In the data rows, 128 means zero.
Each row has a hidden score. How much does it go up from the first row of each pair to the second? 6 means little or no change, 12 a big rise and 0 a big fall.
[102 119 105  86 103 108 108 105]
[114 123 123  88 109 126 134 104] ~ 7
[162 137 110 151 141 126 143 126]
[ 97  91  97  92  85  86 100  98] ~ 0
[171 175 173 222 208 191 170 255]
[125 118 123 125 105 126 111 126] ~ 1
[115 136 155 109 101 150 149 143]
[153 134 157 225 205 132 148 154] ~ 5
[120 130 126 127 172 114 112 136]
[115 127 108 111 115 123 113 116] ~ 6
[121 129 139  92 106 128 158 112]
[128 131 150 107 137 116 187 104] ~ 7
[116 106 116 102  94 107 108 114]
[116 138 115 117 105 156 127 114] ~ 12
[111 108 129 146  98 115 110 102]
[136 142 129 150 125 135 120 141] ~ 11
[176 158 191 137 164 149 159 145]
[152 136 144 126 143 145 155 159] ~ 1
[108 111 101 126 110 119 103 111]
[118 117 147 132 127 116 113 134] ~ 6
[152 174 255 189 218 208 118 155]
[160 168 182 171 209 172 193 202] ~ 3
[113 110 122 120 118 132 121 119]
[126 132 125 116 124 138 137 130] ~ 10
[150 127 164 150 137 158 126 165]
[134 129 134 180 171 113 126 129] ~ 8
[120 131 125 112 103 145 115 131]
[103 121  89  91  73 138 101  94] ~ 6
[132 136 107 114 124 142 140 154]
[100 106  92  82  79 102 100 102] ~ 3
[144 138 255 134 205 189 139 155]
[142 163 159 186 148 142 132 163] ~ 11
[119 142 135 109 104 119 121 121]
[115  97  96  92 122 104 112 103] ~ 0
[109 131 113 123 140  96 104 116]
[117 121 117 114 134 119 110 135] ~ 3
[136 150 149 173 168 124 128 197]
[144 138 147 140 173 131 119 188] ~ 4
[153 137 140 114 138 119 167 125]
[ 99  98  98 105  80  86  93 105] ~ 0
[145 153 148 136 134 139 133 183]
[109 109 108  95  90 106 104 102] ~ 1
[112 121  98 108 105 108 103 115]
[171 136 130 200 171 122 172 127] ~ 8
[138 147 127 126 100 161 123 115]
[107 109  94  95 106 105 112 104] ~ 0
[102 108 165  96  98 174  93  94]
[139 137 125 125 114 124 160 132] ~ 10
[122 131  90 129 157 115 136 110]
[121 112 115 121 109 102 110 122] ~ 2
[156 166 184 193 192 170 141 225]
[133 150 126 165 157 139 128 159] ~ 6
[106 109 102 105  95 110 106 101]
[146 156 149 121 125 144 147 135] ~ 12
[104 110  90  83  78 117  99 101]
[120 121 115 115 116 106 100 121] ~ 7
[127 138 125 132 170 100 111 162]
[128 113 146 104 118 139 111 122] ~ 3
[108 120  84 112 123 111 107 109]
[168 158 165 176 164 171 199 154] ~ 11
[109 113  96 105 113 115 109 122]
[110 115 105 107  96 100  99  99] ~ 7
[144 137 126 117 118 132 136 146]
[113 126 107 126 117 103 101 123] ~ 5
[130 133 118 109 123  99 255  97]
[118 137 122 105 135  93 102 137] ~ 5
[138 110 102 158 127 118 144 112]
[ 96 105  99 108  94 100  96  98] ~ 6
[124 118  89 137 129 103 116 107]
[131 134 115 121 108 141 122 117] ~ 9
[111 105  98 122 103  97 105 101]
[137 142 138 144 157 137 130 175] ~ 10
[110 122 115 123 103 141 118 112]
[154 128 143 203 189 129 130 132] ~ 6
[ 99 104  94  89  82  91  95  98]
[136 155 141 110 129 150 154 130] ~ 12
[128 116 117 109 122 132 122 120]
[127 113 119 127 138 111 111 109] ~ 6
[127 135 117 140 109 131 110 114]
[118 101 122 114 143 118 100 105] ~ 0
[115 107 104 117 108 115 112 102]
[139 124 132 132 132 145 205 140] ~ 7
[150 124 144 171 154 114 123 114]
[110 111  99  93 108 104 140  97] ~ 5
[117 130 123 127 108 116 119 130]
[113 130 150 100  92 117 100 114] ~ 7
[105  99  96 110 101 101 105 106]
[ 94 102  79  86  96 107  97  99] ~ 7
[138 122 115 141 121 143 109 115]
[107 111  99 104  95 101  98 114] ~ 4
[139 153 141 160 149 139 194 151]
[153 140 128 150 160 124 194 110] ~ 5
[112 100 121 100 117  99  98 108]
[117 137 131 115 112 125 104 120] ~ 12
[115 100 124  87 115 118 101 107]
[113 110  92 113  99 115 108 113] ~ 8
[105 103  95 118 128 119 100 104]
[131 139 115 118 146 153 149 128] ~ 12
[190 184 193 200 184 156 153 248]
[154 142 130 157 171 156 161 173] ~ 1
[132 120 118 159 131 142 113 137]
[175 140 169 167 176 126 240 163] ~ 8
[125 124 124 119 114 107 128 119]
[136 147 166 127 132 128 141 183] ~ 8
[123 122 118 127 112 118 113 126]
[116 131 115 124 119 128 100 130] ~ 8
[118 121 111 103 104 125 109 110]
[106 109 117  95  88  89 112 100] ~ 4
[133 138 153 204 146 139 121 146]
[118 119 119 115 126 106 112 130] ~ 3
[121 102  99  95 109 101 107  98]
[122 132 127 119 104 113 115 137] ~ 10
[105 117 113  86  92 113 101 117]
[144 136 145 143 144 118 148 157] ~ 8
[125 123 112 111 110 127 125 125]
[137 124 101 150 106 105 175 116] ~ 6
[115 107 112 130 116 113 110 102]
[123 120 102 103 100 119 116 111] ~ 8
[119 123 104 118 123  98 113 106]
[108 107  92 109  85  89 101  93] ~ 4
[122 143 149 143 147 123 122 143]
[151 145 135 163 149 118 141 180] ~ 4
[149 146 136 116 141 149 165 148]
[112 104  99  96 113  92  99  95] ~ 0
[140 140 135 120 155 157 135 166]
[132 129 112 111 114 141 142 140] ~ 5
[117 111 110 130 131 100 102  99]
[129 106  95 139 173 150 134 104] ~ 5
[151 147 135 150 164 156 143 121]
[177 163 200 168 231 174 248 203] ~ 5
[107 129 111 100  81 122 109  96]
[108 107 104  99  99 101  93 101] ~ 1
[138 143 159 124 167 107 146 152]
[106 100  91  89  89  96 114  94] ~ 0
[164 161 194 208 193 179 143 197]
[117 126 108 111 123 100 105 120] ~ 3
[117 119  94  83  90 114 110 108]
[145 128 139 143 151 140 158 110] ~ 7
[105 108 152  86 118 116  92 108]
[149 160 164 159 147 171 154 159] ~ 12
[135 145 139 145 118 172 148 138]
[104 105 103  89 107  94 114  96] ~ 0
[128 129 132 117 124 149 132 133]
[153 161 148 185 162 176 138 213] ~ 9
[111 122 168  86 124 120  96 116]
[113 116 107 102 112 125 113 120] ~ 5
